Each path below is one point turned by a fixed rotation once a step. After each direction that follows a path, write how fast that rotation turns it, in degrees per step (0 if it stays still).
Each turn is a multiple of 5 degrees from 10 to 175, or 0.
Each row of a path follows its step; steps can be skipped.
Rotation 1:
step 1: -18, -12, 12, -19, -7, -30, 8, 11, -72, -48, -10, 1, 8, -35, -27, -31, -15, -43, -29, -1, -41, -20, -10, 0, -49, -20, -34, -15, 45, 42, 21, -15, -9, -26, 2, -3, -3, 23, 52, 5, 46, -2, 10, 0, 23, 42, -50, -7, -17, -28, -10
step 2: -36, -22, 7, -29, 41, -36, 36, 2, -56, -41, -54, -1, 36, -33, 33, 28, 22, 4, 21, -1, -32, -22, 4, 0, 15, -25, -26, 10, 35, -11, 6, 4, 11, 12, -11, 23, -9, -14, 21, -8, 49, 18, -8, -25, -33, -3, 52, -5, 19, -1, -68
step 8: -23, -6, -20, 32, 17, -48, 40, 24, 0, -31, -3, -4, 40, -53, -11, -11, -6, 1, 11, -19, -7, -6, 15, 3, -7, 13, 4, -8, 0, -12, -18, -19, -22, -4, 18, 10, -97, -12, 7, -1, 39, -48, -40, 4, -30, 46, 14, 57, -13, -32, 14
step 10: -14, -5, -11, 14, 22, -5, 1, 38, -44, -17, -31, 44, 27, -90, 3, 35, -40, 27, 21, 12, -26, 23, 3, -7, -8, 25, -7, 40, 14, 32, 8, -2, -38, 1, -23, -17, 36, 23, 5, -13, 20, -8, -19, -31, -50, 49, 5, 17, -23, 3, -18
step 11: 6, -16, 51, -9, 24, 27, 46, 20, -26, -25, -2, 18, -6, -36, 15, 3, -34, -33, 47, -5, -35, 14, 13, 15, -48, 0, -71, -15, -7, 12, 8, 1, 30, -11, -23, 17, -41, 52, 17, 50, 39, -24, 21, 2, -34, -3, 5, 20, -5, 6, 11
step 12: 0, -18, 28, 20, 17, -7, 77, 0, -30, -38, 10, -36, 52, 17, 12, 28, 8, 20, 7, 0, 14, 26, 2, 34, 14, -3, -15, 24, -10, 0, 3, 37, 6, 32, -28, -22, 14, -16, -14, 33, 25, -36, 23, -45, -71, 45, 20, 16, 6, -36, -16
step 13: 49, 34, 26, 22, 14, -21, 40, 36, 14, -46, 16, 27, 25, -41, -31, -3, -24, -15, 11, -32, -27, 0, 30, 9, -4, -16, 14, -25, -8, -31, 10, 31, -29, 16, -14, -52, -13, 25, 29, 12, -13, -36, -44, 19, -48, 20, -38, 27, 12, -40, 5
step 17: 26, 51, 23, 2, 43, -31, 38, -2, -20, -55, 3, -40, 1, -33, 31, -8, 17, 8, 53, -5, -9, 40, -5, 34, -4, -19, 2, 5, 5, -39, -3, -5, -47, -3, 8, -8, -5, -5, 0, -7, 28, -29, 48, -12, -56, 19, 52, -22, 17, 18, 35
Speeds:
4, 3, -1, -9, 8, 14, 0, 9, -11, 10, 1, 10, -7, 6, 7, -5, 4, 1, 14, 2, 3, 20, 2, -3, 6, 4, -21, 4, -8, -11, -4, -2, -4, 1, -8, -4, 9, 13, -17, -3, -7, -9, 11, -8, -3, 1, 2, -3, -8, -4, 12  55
-8, -3, -3, 4, -6, -1, -11, 10, -4, 13, -10, -3, -7, 3, 0, -3, 19, 5, 3, 0, -11, 10, 0, -4, -5, 1, 14, -7, -18, 6, -6, 15, -8, 10, 3, 12, -10, 2, 12, -12, 13, -2, 5, 8, 0, -2, 9, -12, -6, -6, 3  25
5, 3, -14, -9, 0, -6, -11, -12, 7, -8, 7, 6, 0, -1, 4, -6, -9, 0, 4, -7, 5, 4, -15, -7, -2, -7, -5, 6, -10, -3, -4, -6, -15, 1, 10, 17, 8, -16, -3, 4, 9, -17, -7, 13, 9, 10, 11, 4, -1, 6, 9  40
5, 2, -9, 7, 1, 8, -6, -15, -2, -7, -16, -5, -4, -16, 7, 1, -2, 8, 4, 5, -3, -12, -4, 4, 25, -4, 0, -4, -8, 18, 2, -8, -8, 1, -5, -1, -13, 12, -12, -1, 4, -5, 9, -2, 0, -7, -5, -3, -2, 16, -1  55
-12, -4, -4, -2, 3, 4, 9, 3, 0, 2, 1, -9, -1, 5, 4, -2, 6, -15, -2, 16, 2, -10, -7, 2, -3, -2, -15, -3, -13, -5, 10, -8, -9, 10, 12, 5, -14, -5, 10, 6, -19, -3, 9, -4, -1, 6, 5, 10, -14, 3, -17  110
-2, 4, -5, -3, -12, 3, -4, -10, 0, -7, 9, -5, 12, 4, -7, -7, 5, -3, -11, -3, 4, 2, -2, 1, -8, 9, -15, -7, 4, 3, -4, -2, -3, -10, -1, 3, -8, 2, 4, 19, 8, 14, 25, 8, -10, -4, -2, -15, -5, -2, 15  140
Rotation 2:
step 1: 11, -1, 15, -45, -4, -38, 7, -41, -56, 15, 14, -25, -5, 24, 36, 22, 8, -2, -23, 31, -13, 28, 34, -10, -15, 37, 0, 27, -1, -7, 27, -15, -12, 27, -34, -7, -14, -27, 31, 5, 25, 33, 4, -10, 35, -12, 43, 19, 3, 6, -10
step 9: -12, 9, 49, -37, -18, -27, -27, -5, -35, -8, -27, -4, 22, -5, 34, -12, 47, 47, 27, 31, -16, -10, 11, 27, -50, -6, -11, 13, 7, 13, -30, -1, -8, 8, 4, -5, 8, -17, 10, -11, 27, 25, 24, 7, 20, 40, 36, 13, -22, -10, 26
step 13: 10, -9, 5, 3, 12, -15, 14, -33, -15, -4, -5, -22, -11, 29, 30, 42, 24, 37, -17, -2, -5, 34, 37, -2, -18, 25, -31, -4, -23, 33, -10, 13, 12, 18, -46, -23, 8, 9, 37, -5, 61, -19, 33, -23, 23, 0, -15, 8, -29, -42, 19
step 14: -23, 7, -15, 3, -14, -46, 30, 18, -16, 7, -15, 13, 43, 3, -35, 43, 24, 13, -16, 11, 4, 21, 12, -43, -5, 15, -18, 19, -36, 17, -32, 23, -22, 20, -35, -20, 13, 29, 48, 17, 7, 28, 33, -30, 30, -5, 23, -5, 12, 2, 2
step 21: -8, 27, 22, -8, -29, -22, 1, -32, 1, -2, -7, -26, 34, -7, 7, 11, -22, 28, 8, 51, 13, 31, 50, -3, -9, 6, -39, -4, 17, 17, -33, -8, -11, -7, 11, -9, -16, 14, 60, 12, 20, 32, 29, -32, 41, -1, 31, -2, 14, 11, 43
step 22: 2, 30, 10, 22, 2, -11, 1, -45, -55, 26, -3, -8, -10, 18, -40, 21, 23, 39, -10, 32, 7, 31, 26, 6, -11, 1, -35, -21, 4, 9, -30, 5, 10, -5, -18, -23, 15, 20, 25, 11, 60, -22, 17, -25, -11, 8, 24, 15, -29, -48, 7
step 24: 24, -26, 1, 0, 5, 12, -18, 8, -28, -18, -25, -17, 42, 10, 20, 19, 38, 5, 22, 36, 29, 9, -6, -25, 18, -4, -30, 6, 33, 20, -17, -11, -19, 32, -39, -57, -36, -9, 25, 16, 25, 36, 3, 6, 41, 0, 7, 9, 30, -4, -8
step 26: -20, 12, 23, -2, -28, 1, -16, -17, -56, 3, -10, -21, 2, 22, 3, -5, 39, 12, -11, -20, -38, 8, -18, 15, 8, 10, 23, 18, -44, -14, -22, 5, -13, 49, -32, -7, 30, 51, 44, 35, -1, 27, 22, -6, 39, 19, 20, -5, -17, -11, -3
Speeds:
12, -3, 3, 0, 7, -9, -7, 2, -3, -10, -3, -17, 18, -9, 14, -21, -12, 5, 12, -1, 11, 3, 11, 8, 5, -13, -12, -4, 11, 7, 3, 1, 1, 5, -2, 2, 11, 2, -9, -6, 6, 5, -4, -9, -5, 7, 4, -1, 8, 4, -1  120
2, -3, -10, -13, -5, -11, 2, -4, 9, 2, 7, -3, -5, -6, 2, 4, -8, -6, 6, -17, 8, 6, 0, -18, 16, 4, 5, 12, 4, 7, 3, 6, -19, 13, -6, -12, -10, -8, 11, 4, 4, 2, 0, -3, -3, -5, 2, -1, -1, 19, 4  110
5, 5, -4, -16, 7, 14, -13, 9, 3, 1, 1, -10, 4, 12, -7, 13, -6, -1, 3, -1, 1, 19, -8, -2, -12, 0, 9, -7, 8, 2, -3, 4, 10, 1, 1, -11, 1, 0, -7, 4, -6, 3, 3, 1, -12, 8, 1, -25, 7, 3, -13  90
9, 3, -18, 4, -1, -10, 14, -3, -2, 1, -7, -1, 6, -1, 12, 3, 6, -13, -15, -5, -10, 1, -17, 9, 6, -2, -12, 6, 0, 12, 1, -10, 10, 4, 12, 5, -1, 7, 7, 0, -6, 2, 9, -2, 3, -7, 13, -11, 6, 5, -15  115
2, -15, 0, -2, 13, 3, 3, 7, 1, 4, 16, 1, 8, 18, 1, 1, 11, 7, 2, -7, -7, -9, -4, -13, 6, 9, -14, 7, -1, 4, 18, -5, 11, -10, -12, -3, 3, -11, -5, -10, 10, 8, 4, 2, 1, -6, -5, -2, 14, -4, 5  65
Rotation 3:
step 1: 5, -11, 36, 38, -16, 36, 68, -30, -15, -31, -13, 5, 44, -17, 0, 22, -7, 42, -19, 26, 25, -13, 8, -3, 6, -42, 42, 12, -20, -23, 37, 32, 9, 8, -34, -5, -23, -9, -35, -5, -23, 0, -55, -44, -18, -14, -22, 44, -28, 0, 0
step 5: 17, -17, 26, 40, -2, 15, -11, -16, -7, 18, -30, -10, -18, 18, -10, 13, 39, -30, 26, -7, 28, -34, -42, 37, 17, -3, 19, 3, -9, 11, -7, 90, -26, -2, -14, -14, -37, -20, -28, -18, -57, -15, -8, -33, 15, -46, 38, -10, -25, -31, -17
step 10: 26, -28, -17, 40, 1, 11, 15, -31, -7, 5, -19, 12, 15, -22, -2, -2, -7, 0, 40, 4, -10, -3, 56, 13, 13, -51, 3, 13, 11, -32, 6, -14, -24, 14, 58, -35, 19, -37, 15, 15, -52, -66, -56, -17, 28, -19, -45, -15, -25, -19, -8
step 11: -4, -7, 16, 22, 19, 17, 13, -50, -33, 25, -42, -60, 21, 2, 57, -13, -16, -23, 0, -22, -10, -18, 10, 30, 23, -5, 36, 47, 16, -13, -2, 22, -30, -13, 42, -10, -4, -71, -15, -13, 3, -25, 16, -56, 11, -10, 23, -33, -12, 1, -3
step 16: 10, -5, 1, 66, -31, 8, -45, 24, -28, -2, 25, 5, 68, -21, -16, -10, -12, 6, -16, -12, 20, 26, 38, 29, 9, 4, 2, -17, -13, -13, 5, 38, -44, 3, 40, -8, -36, 17, -38, -10, 7, -34, -41, -15, 11, -42, -48, -23, -33, 10, -3
step 21: 29, -10, -34, 22, -42, 15, 20, -21, -36, 23, -9, 19, -33, 21, -19, 60, -26, 5, 21, 27, 1, 14, -27, 25, 46, -28, 63, 31, 6, -2, -11, 48, -10, -11, -12, -9, -17, -28, -55, -2, -27, 4, -17, 6, -27, 22, -51, -19, 14, -24, -10
step 23: -19, -17, 29, 23, 9, 15, 38, 10, -12, 15, -28, -79, -10, 24, 41, 22, -3, 20, -15, -50, 22, 8, -14, 17, -23, -21, 10, 26, 35, 16, -5, 51, -26, -3, -7, 5, 0, -12, -14, 36, -18, -55, 18, -36, 43, -40, 6, -15, -3, -20, -31
step 27: 6, 31, 22, 56, -17, 32, 7, -11, -44, 35, -13, -27, -30, 45, 4, -3, -33, 29, 9, 25, -77, 8, 16, 7, 40, 1, 17, -5, -8, 12, 30, 23, -48, 1, 8, -33, 23, -24, -25, 12, 2, 4, -5, -37, 26, -26, -44, 2, 21, -26, 14
Speeds:
4, -11, 4, -18, 2, -4, 4, 1, 6, -1, -4, -6, -5, -8, 3, -13, 10, -2, 2, 0, -2, 7, 7, -8, 6, -1, 13, 5, 8, 11, -1, -11, -3, 0, -1, 3, 26, -9, -1, -3, -4, -4, 3, 1, 4, -19, -11, 3, -3, -18, 13  90
-6, 11, 16, 1, -2, -4, -4, 4, 1, 2, -1, -7, 1, 6, 2, 4, -4, 10, -9, -7, 8, -9, 9, -7, -1, -4, 0, 5, 9, 11, 13, -1, -7, -6, -21, 18, 11, 0, 5, 6, 14, 9, -7, -4, 13, 13, -11, -8, 5, 3, -6  70
3, -3, -1, 15, 6, 3, 15, -2, 3, -7, -5, 5, 10, -7, -5, -1, -7, -10, -26, -15, -6, 10, -3, -15, -14, -5, -5, 15, 3, 0, 13, 1, -2, 2, -6, -8, 1, -4, 10, -4, -2, -16, -6, 4, -1, -7, 7, 2, 3, -3, -5  115
1, -2, -1, -13, -3, -1, -14, -3, -12, -11, 10, 4, 23, -3, 9, -6, 5, -3, -11, -4, -6, 9, 12, -3, 11, -4, 0, -10, 6, -20, 10, -5, -7, 1, -8, 0, -10, -4, 0, -1, 4, -1, 6, -4, -3, 8, 5, -10, 0, -1, 19  20
-19, 3, -3, -3, 13, -1, -9, 9, 14, -6, 10, -8, 12, -3, 3, 0, 1, -4, 0, -10, -7, -14, -1, 12, -5, -1, 5, 12, -8, -4, -14, 9, 1, 0, -7, 2, 5, -5, 8, 15, -9, -1, -11, -13, -9, -2, 6, 0, -15, -8, 4  120
-11, -3, -15, -7, -8, 3, 1, -2, -4, -5, 1, 4, -16, 9, 1, -5, 2, -15, -6, -9, -17, 4, -2, -8, -2, 21, 12, -1, -7, -1, 8, 4, 7, -3, -6, -5, -3, 0, -6, 12, -8, 11, 3, -9, 5, 6, -13, -10, 12, -4, -9  120
8, 16, 0, 10, -8, 13, -1, 9, 2, -2, 18, 1, 3, 10, -14, -2, -8, -2, 9, 4, -8, 11, -4, -9, 3, -8, -1, 3, 10, 12, -2, -3, 8, 4, 7, -10, 4, -10, -7, 14, 6, 5, -9, 11, -8, 10, -2, -10, -6, -14, 10  60
5, -7, -8, 5, 3, 3, 12, 1, -2, -3, 12, 6, -11, 9, 18, -3, -9, 3, -14, 4, -7, -8, 3, 0, 14, 2, 0, -7, -13, 0, -9, -3, -11, 4, -4, 15, -2, 3, -3, -1, -4, -7, -22, 17, 7, 6, -2, 8, -4, -6, 7  125
Rotation 4:
step 5: -37, -7, -22, 38, -21, -5, -5, -6, -3, 22, 5, 25, 3, 58, -2, 2, -29, -38, 16, 58, -22, -24, 2, 27, 11, -20, -65, -11, 2, 17, 16, -47, 3, 44, 17, 35, 1, -6, 17, -35, 20, -4, -62, 26, -10, 11, -18, -12, 36, 42, -14
step 7: 19, 7, 22, 19, -10, -15, 12, 10, 7, 16, 17, -27, -9, 89, 19, 7, 2, -19, 18, 22, -62, 22, -22, 15, -23, 1, 5, -9, -15, 5, 2, -72, -9, -15, 57, -8, -28, -23, 36, 15, -23, 48, 38, 32, 2, 27, 16, 4, 15, -1, 21
step 14: -57, -14, -2, -8, -4, -9, 16, 5, -23, 26, -12, 16, 16, 37, -29, -10, 4, -17, -13, 20, -18, 21, 11, -16, 7, -2, 18, 7, 18, 28, -32, -15, -29, 9, 18, 21, 2, -23, 33, -35, -64, -25, -47, 81, -45, 4, -18, 49, -37, 19, -6
step 19: -24, 11, -31, 12, 0, -38, 7, 23, 58, -30, 52, -13, -20, 5, 7, 14, -3, 4, -8, 11, 5, 52, 17, 12, 18, -39, 31, -46, 35, 30, 9, -27, 26, 31, 38, -45, 0, -43, -14, 33, -3, 9, -59, -9, -14, 15, 32, -6, 30, 18, 23
step 21: 17, 35, 40, 2, -39, -18, 39, -31, -37, -15, 17, -29, 21, 9, 51, -7, 14, -27, -15, -14, 22, 25, 25, -37, -13, -48, 6, -13, 24, -3, 13, -39, -11, 29, 56, 11, 38, -14, 9, -4, -11, -12, -31, 32, -6, -29, 34, 1, 33, 24, -49
step 22: -8, -17, -36, 23, -30, -14, 16, 2, -24, -42, 7, -42, 37, -4, -36, -23, 23, -36, -17, -1, 24, -4, 8, -29, 15, 5, 2, -15, -12, -31, -8, 5, -9, 0, 28, 59, 44, -25, 44, 9, 4, -49, -52, 51, 11, 0, 7, 32, 12, 57, 6
step 24: 3, -25, -38, -26, -11, -18, -23, -4, 1, 35, -1, -5, -29, 41, -20, 23, 49, -57, 14, -8, -8, -43, -60, 29, 16, -20, -13, -43, -23, -29, 47, -6, -8, -20, 44, -12, -15, -26, 32, -31, -15, -7, -27, 18, -5, -22, 10, 18, 15, 35, -34
step 25: 25, -40, 3, 42, 26, -41, -10, 0, 21, 33, -7, 3, -1, 37, 14, 2, -20, -2, -8, 12, -1, -42, -25, 62, 25, -48, -1, -11, 1, 62, 33, 9, -13, 3, 47, 9, 24, 2, 36, -3, -1, 20, -33, 15, -35, 37, -37, 19, 23, 43, -9
Speeds:
-9, -10, 9, -3, -6, 4, 3, 3, 4, -13, -5, 19, 17, 20, -5, 3, -16, -8, 7, -4, -15, -5, 6, -10, -6, 7, 2, -3, -2, -2, 1, -5, 2, 2, -2, -7, -5, -6, -18, 11, 9, -1, 0, 12, -9, -1, 2, -1, -4, -10, -1  10
-9, -7, 2, -1, -3, 2, 15, 2, -11, 12, -16, -2, -12, 3, 7, 10, 2, 2, 15, -10, 1, 14, 2, 1, -7, -1, -9, -3, 13, -13, 3, 13, -2, -7, 17, 3, -10, 9, 0, -13, 1, -2, -4, 9, -6, 3, 3, -4, 4, -15, 6  110
-1, 11, -3, -2, 0, 1, 1, 17, -4, -11, 3, -1, -2, -15, 10, 5, 5, 10, -4, -4, -3, -5, 17, -14, -1, -5, 1, -4, 10, 3, 9, -2, 23, -9, 2, -1, 14, -5, -13, -7, 7, 14, -4, -4, -8, -7, 5, -3, -5, 1, 12  40
-9, 3, 0, -8, 6, 4, -3, -7, -10, -18, 10, -1, -9, 2, 11, -4, -1, -1, 3, -11, 14, 5, -10, 6, -13, 0, 1, -12, -3, -9, -8, 7, 0, 7, -2, 3, 27, -7, 2, 11, 3, -7, 3, 2, -1, 5, 14, 9, 3, -12, -5  35
25, 2, 7, 8, 2, 3, -5, -8, 12, -2, -3, -3, -7, 11, 8, -9, -6, 12, 4, -9, 4, 9, -1, -9, -2, -9, 1, -6, 22, 14, 4, 0, -9, 9, -10, -2, 0, 2, -5, 4, 1, 5, -5, 2, -8, -3, -9, -2, 18, -2, -3  175
